Each row has a name. Each question is about the rows just above it.

Columns, left to right: Y L T Z
[ 84  -8 -22 -26]  F
[ 84  -8 -22 -27]  M
[ 84  -8 -24 -26]  D
Which column holds [-22 -22] top down?  T
Whose row is [ 84  -8 -22 -26]?  F
Which row holds [ 84  -8 -22 -27]?  M
Whose row is [ 84  -8 -24 -26]?  D

Columns, left to right: dap ket Timo kasak Lod vog lefa
[ 8 55 31 38 19 -5 -4]  X
[-29 -22   2 -22 -23  43   2]  E
[-36  30   8 -40  15   4 -40]  A
[-14   5   4  13  -5  10  19]  H
[-24  18 -11 -12 -37  30  45]  V
[ 64  -8  26  39 -15 -31  47]  U
[ 35 -14  -3  -1 -17 -30  28]  N
[  8 -31  14  10   7  -2 -10]  J
[-13  19  33   5  28  32 -25]  W
[  7  16   2   1 -20  32   1]  C
[  9  -1 -39 -49  18   0 -17]  S
[-14   0 -19  20 -16  45  35]  G
Which column holds this, read top down? [ 10   5   1 -49  20]  kasak
Which column holds [  8   4 -11  26  -3  14  33   2 -39] top down?  Timo
Which column holds [-29 -36 -14 -24  64  35   8 -13] top down?  dap
Which column holds [ 38 -22 -40  13 -12  39] top down?  kasak
Which column holds [ 43   4  10  30 -31] top down?  vog
Which column holds [ 43   4  10  30 -31 -30  -2  32  32   0  45] top down?  vog
[ 28 -20  18 -16] is in which column, read top down?  Lod

Columns, left to right: sov tuze Bidop lal Kuf Kene Bizol fova
[ -3  13  -3  28  65  46 -23  -6]  R
[-61 -27 -20  63  40 -46  26  32]  Q
[-26  40 -38 -23  14  -6 -56  57]  B
Which column holds [32 57] top down?  fova
[ -3 -20] is in which column, read top down?  Bidop
[ 13 -27] is in which column, read top down?  tuze

Columns, left to right: gub bab tuvo Gug Koli
[  6 -19 -20 -28  46]  Muba
[-43  14 -16 -24   5]  Kozok
[ 11 -23  28 -28  37]  lilov
[ 33 -38  72 -29  43]  Bibib
[-39   8 -23 -30  17]  legaz
[-43  14 -16   9 -26]  Lepi
[  7  -1 -46   5  11]  dit
[-26  26 -33  17 -33]  git
Which column holds this, read top down? [-39 -43]  gub
Which column holds [-43  11  33 -39 -43   7] top down?  gub
Which column holds this, read top down? [ 14 -23]  bab

Columns, left to right: tas muka kame tib lir bep zer zazi biki durul
[ 1 -1 -1  1  0  6  2  4  2  5] = bupar
[ -9   3  -1   3  -8 -66 -11   2  -4  -5] = nekiv
[  1   1   5  -3   1  -7   2  -8 -10 -12] = geda
[ 2 -4] is in which column, read top down?  biki
Which column holds this, read top down? [-11   2]  zer
Which column holds this, read top down? [ 3 -3]  tib
[ -4 -10] is in which column, read top down?  biki
Which column holds this, read top down? [-1  5]  kame

Columns, left to right: gife nugi Giruf nutuv dofi lebuv
[-53  28 -68  18   2  11]  zalo
[48 31 17 49 22 42]  gavok
[-44   3  62 -67 -68  16]  kuve
[-20 -65  16 -16  74  54]  sekot
[ 61  38  22  42 -71  39]  muna
Which column holds this, read top down? [16 54 39]  lebuv
Which column holds this, read top down? [-44 -20  61]  gife
Which column holds [17 62] top down?  Giruf
[11 42 16 54] is in which column, read top down?  lebuv

Columns, left to right: tebaz Zino mono dese Rovud pulod mova
[-12  45  -7   8  -9   7 -22]  Mup
[-43 -20 -28  36 -69  38 -32]  lezib
[-10   7 -20  -2 -43  -1 -19]  keve
Which column holds [ 7 38] top down?  pulod
[ 45 -20] is in which column, read top down?  Zino
Which column holds [-22 -32] top down?  mova
[-20   7] is in which column, read top down?  Zino

Columns, left to right: Tufat vurug dek desed tubu
[ 34  15 -46 -46 -16] : Nove
[  3 -11 -18 -18   6] : sog
[ 20 -31  82  74 -69] : Fem
[-50  16 -37 -28  79] : Sunof
[  3   7 -18 -18   6] : Gegud
[-48  15 -33 -26  75] : Povip
[-11 -31  16   7] is in which column, read top down?  vurug

Columns, left to right: seg Kibat komek Seb
[ -8  38  26 -41] : sotaf
[ 24  40  -4 -14] : Det
[ 71  -7 -39  -1] : fufi
[21 85 59  7] : Nurus
[ 68 -17 -48  12] : Saro
[  7  30  22 -13] : zati
[26 -4] is in which column, read top down?  komek
Which column holds this, read top down? [-8 24 71]  seg

